[[110 132 123 149 113]
 [136 121 135 124 143]
 [113 121 137 128 140]
 [139 119 112 115 130]
 [123 143 129 123 121]
 [126 118 138 128 138]]
->
[[110 132 123 149 113]
 [113 121 137 128 140]
 [123 143 129 123 121]]

[[126 124 126 118 120 131 124  99 122 141 151]
 [102 130 142 137 137 112 120 132 140 136 145]
 [144 112 121 126 118 138 155 121 138 120 118]]
->
[[126 124 126 118 120 131 124  99 122 141 151]
 [144 112 121 126 118 138 155 121 138 120 118]]

[[116 117 139 114 121 136 141 133 117 111]
 [129 130 129 130 127 124 126 122 127 131]
 [110 113 147 112 105 119 150 110 101 108]
 [124 127 146 126 119 131 148 115 105 120]
 [139 141 121 141 134 130 124 121 119 139]
 [111 111 134 109 115 127 137 133 118 108]
 [141 140 107 142 140 128 110 130 135 143]
 [125 124 129 125 125 124 128 126 128 125]
 [116 118 140 118 114 121 139 117 116 116]]
->
[[116 117 139 114 121 136 141 133 117 111]
 [110 113 147 112 105 119 150 110 101 108]
 [139 141 121 141 134 130 124 121 119 139]
 [141 140 107 142 140 128 110 130 135 143]
 [116 118 140 118 114 121 139 117 116 116]]

[[129 128 125 130 128 127 128 128 126 128 128 128]
 [128 126 128 127 126 130 128 128 128 127 128 130]
 [126 129 128 131 128 131 126 125 126 134 124 126]
 [126 128 128 129 127 131 126 126 126 131 125 127]
 [130 126 123 129 130 126 131 126 126 128 132 127]
 [136 122 110 125 139 114 141 117 127 126 154 119]
 [129 127 125 129 129 127 128 128 126 128 129 129]
 [128 128 127 130 127 129 126 129 126 129 125 130]]
->
[[129 128 125 130 128 127 128 128 126 128 128 128]
 [126 129 128 131 128 131 126 125 126 134 124 126]
 [130 126 123 129 130 126 131 126 126 128 132 127]
 [129 127 125 129 129 127 128 128 126 128 129 129]]

[[125 130 132 131 130 124 129 150]
 [127 128 122 128 125 137 130 133]
 [129 127 130 128 128 126 128 127]
 [131 126 133 129 127 125 130 127]]
->
[[125 130 132 131 130 124 129 150]
 [129 127 130 128 128 126 128 127]]

[[127 138 128 122 130 123 108 130 119 120 134 149 132]
 [157 128 115 127 128 127 120 125 121 125 125 122 125]]
->
[[127 138 128 122 130 123 108 130 119 120 134 149 132]]

[[148 117 126 134 134 126 126 127 122 126 132 147 122 134 139]
 [135 129 122 124 130 130 124 124 130 115 130 119 130 135 138]
 [140 123 106 122 133 104 147 117 125 102 103 138 125 130 140]
 [137 131 137 125 136 147 123 144 115  99 143 142 115 117 103]
 [124 111 132 127 128 118 114 136 131 127 130 152 131 141 119]
 [144 110 145 131 110 113 118 135 128 118 114 120 128 120 115]]
->
[[148 117 126 134 134 126 126 127 122 126 132 147 122 134 139]
 [140 123 106 122 133 104 147 117 125 102 103 138 125 130 140]
 [124 111 132 127 128 118 114 136 131 127 130 152 131 141 119]]
---
[[119 128 120 133]
 [130 126 114 134]
 [133 121 151 123]
 [128 129 124 135]
 [122 134 124 134]
 [124 130 121 125]
 [119 121 112 135]
 [128 121 124 127]
 [123 121 112 134]
 [132 134 150 123]]
->
[[133 134 123 135 134 125 135 127 134 123]
 [120 114 151 124 124 121 112 124 112 150]
 [128 126 121 129 134 130 121 121 121 134]
 [119 130 133 128 122 124 119 128 123 132]]

[[124 128 144 128 118 134]
 [129 131 132 127 129 141]
 [121 129 114 133 129 128]
 [130 120 119 131 124 128]
 [132 133 130 119 114  98]
 [126 128 132 134 105 130]
 [136 133 132 131 116 108]
 [126 132 127 128 125 139]
 [125 121 117 133 125 114]
 [125 123 126 123 134 115]]
->
[[134 141 128 128  98 130 108 139 114 115]
 [118 129 129 124 114 105 116 125 125 134]
 [128 127 133 131 119 134 131 128 133 123]
 [144 132 114 119 130 132 132 127 117 126]
 [128 131 129 120 133 128 133 132 121 123]
 [124 129 121 130 132 126 136 126 125 125]]

[[111 123 128 101 138 139 134 115 117 113]
 [111 123 128 101 138 139 134 115 117 113]]
->
[[113 113]
 [117 117]
 [115 115]
 [134 134]
 [139 139]
 [138 138]
 [101 101]
 [128 128]
 [123 123]
 [111 111]]

[[106 138 129 137]
 [116 127 140 135]]
->
[[137 135]
 [129 140]
 [138 127]
 [106 116]]

[[110 143 140 117 144 111 118 110 111 114 130 108 103]
 [116 143 148 137 143 148 113 108 107 143 126 115 114]
 [110 138 139 125 128 119 133 127 138 117 135 138 116]
 [145 125 122 141 111 137 137 137 142 141 122 122 142]
 [137 148 121 148 123 108 128 115 142 131 115 109 106]]
->
[[103 114 116 142 106]
 [108 115 138 122 109]
 [130 126 135 122 115]
 [114 143 117 141 131]
 [111 107 138 142 142]
 [110 108 127 137 115]
 [118 113 133 137 128]
 [111 148 119 137 108]
 [144 143 128 111 123]
 [117 137 125 141 148]
 [140 148 139 122 121]
 [143 143 138 125 148]
 [110 116 110 145 137]]

[[115 119 127 123 151 152 108 153 149 137 104 109]
 [153 107 103 140 139 150 104 153 152 113 103 106]
 [126 150 146 112 131 107 146 108 103 142 151 134]
 [147 153 143 116 142 148 145 115 105 108 150 109]]
->
[[109 106 134 109]
 [104 103 151 150]
 [137 113 142 108]
 [149 152 103 105]
 [153 153 108 115]
 [108 104 146 145]
 [152 150 107 148]
 [151 139 131 142]
 [123 140 112 116]
 [127 103 146 143]
 [119 107 150 153]
 [115 153 126 147]]
